One vector is turned by the same rotation once a step. Each row is the vector after some number of steps, and that number follows the row.
The counts run from 0 to 47.
[ 55 175 132 132 145 167 152 179 153 114 153 159 148 126  98 116 143 121
 185 117  97 116 132] -> 4
[133 146 156 117 122 125 123 123 150  97  94 161 107 126 128 171 166  69
 150 119 123 160 141] -> 11
[ 70 172 122 122 147 155 145 157 163 163 131 146 147 127 127 112 146 104
 188 105  99 107 134] -> 5
[135 100 126  68 108 134 180 164 112 149 161  99  82 136 125  98 124 131
 142 107 101  93 148] -> 47
[ 87 166 126 128 186 142 135 147 156 163 113 146 123 133 133 129 157 109
 189 111  74 113 130] -> 6
[ 92 168 123 117  97 167 180 160 160 100 136 144 132 108 101 129 145 121
 190 104  92  92 109] -> 3
[145 130 131 118 122 141  66 162 131 128  88 105 111  99 125 135 107 136
 144  79 118 191 156] -> 26
[102 180 141 151 125 122 127 109 159 124  86 178  98 129 131 153 180  79
 152 138 105 173 144] -> 10
[100 187 155 155 100 155 103 110 108 171 101 162 144  78 100 130 133  90
 147 123 115 166 161] -> 21
[123 137 128 107  90 174 128 136 110 146 142 114 150 101 121  84  67 129
 125  86 131 127 153] -> 35
[140  86 123  72  63 146 153 124 122 115 109 112  67 134 143 108 118 104
 106 110 120 142 132] -> 44
[129 106 117 100  67 140 103  87  97 170  95 100 116 115  92  96 134 137
 115 140 124 148 137] -> 31
[100 167 143  93 107 120 101 143 148  88  98 160  93 100 109 164 165  96
 155 142 141 167 139] -> 12
[120 151 158  94 117 136 128 167 118  91  69 135 117  86 111 177 168 105
 164 114 120 146 132] -> 13
[ 90 166 153 155 116 146 109  95 130 183 117 148 132 109  96 119 140  97
 142 163 110 131 155] -> 20
[107 177 137 146 166 128 131 152 162 179 126 155 114 131 131 144 176  79
 178 117  86 136 131] -> 7
[148 101 121 103  81 113 129 133 126 157 108 110 106 136 154 102 134  78
 108 114 145 187 153] -> 42
[125 156 137 114 126 148  69 187 129 110 112 135 107  84 124 134  82 120
 146  94 142 189 168] -> 25
[ 93 138 171 110 116 140 120 165 118 148  90 122 132  93 106 149 174 171
 175 138  91 127 127] -> 16
[137 122 108 122 130 142 107 140 132 191 148 112 108 129 145  88 102 104
 139  66 111 158 177] -> 38
[156 105 108  77  67 123 140 113 119 134 132 117  86 121 139 105 145  79
 102 106 135 162 164] -> 43
[107 147 124 102  39 145 170 138 153 108 115 172 127 147 106 131 160 128
 149 150 113 110 109] -> 1
[ 94 143 168 140 121 148 105 119 106 178  97 122 125  92 108 125 162 144
 158 141  88 136 140] -> 18
[140 158 151 121 123 154  85 149 126 125 115 143 113  74 111 135  98 100
 145 109 140 180 149] -> 24
[122 202 164 159 118 172  94  92 112 144 116 156 129  82 123 115 118  74
 149 120 135 169 158] -> 22
[125 144 132 116  52 185 121 118 124 143 146 127 139  81  95  78  78 115
 131 106 133 128 142] -> 34
[105 147 178  88 120 140 110 154 130 122  85 116 127  78 114 150 157 136
 163 136 108 116 137] -> 15
[ 79 130 168 147 130 139 118 135 113 143 116 120 138 101 103 131 157 154
 157 143  76 126 140] -> 17
[125 111 116 105 107 121  79 132  97 168  71 108 108 119 123 116 152 158
 129 128 119 169 138] -> 29
[ 64 155 141  95  74 161 176 149 141 107 118 172 124 134  97 138 153 121
 174 114 104 118 117] -> 2
[105 136 113 101  59 157 158 122 147 109 100 150  94 167 120 122 162 126
 124 118 108 149 108] -> 0
[126 129 100 126 126 152 102 137 120 170 151 115 125  90 131  74  77 115
 136  62 111 145 174] -> 37
[147 127 125  60  69 134 174 141 111  98 119  89 109 116 118 108 120 115
 142  80 127 127 146] -> 45
[120 106 125 119 107 124  49 139 104 181  69  98  99 114 120 144 128 137
 125 123 120 174 145] -> 28
[123 187 145 142 101 156  84 116 122 116 116 151 138  73 116 124 100  86
 131 117 119 176 152] -> 23
[139 125  88 121 152 105  87 138 137 178 134  91 119 132 134  95 105 114
 123  77 125 172 173] -> 39
[126 107 128 119  88 132  91 109 107 171  87  94 119 100 109 100 144 138
  98 142 126 174 144] -> 30
[149 108  85  99 125 112 103 127 150 200 142 108  89 145 156  97 131  90
 102  75 123 184 155] -> 40
[ 90 143 169 160 115 140 107  95 103 180 114 118 143 109 100 125 154 123
 156 129 106 141 146] -> 19
[135 117 133  56  86 162 169 146 113 116 141 105  85 100 109 110 124 120
 128  95 127 109 162] -> 46
[136 130 133 116  77 148 104 105 110 167 113 118 117  98 105  81 120 127
 125 131 132 151 156] -> 32
[136 118 124 106 131 127  51 176 113 148  79  93  99  90 123 133 116 155
 135 104 108 177 165] -> 27
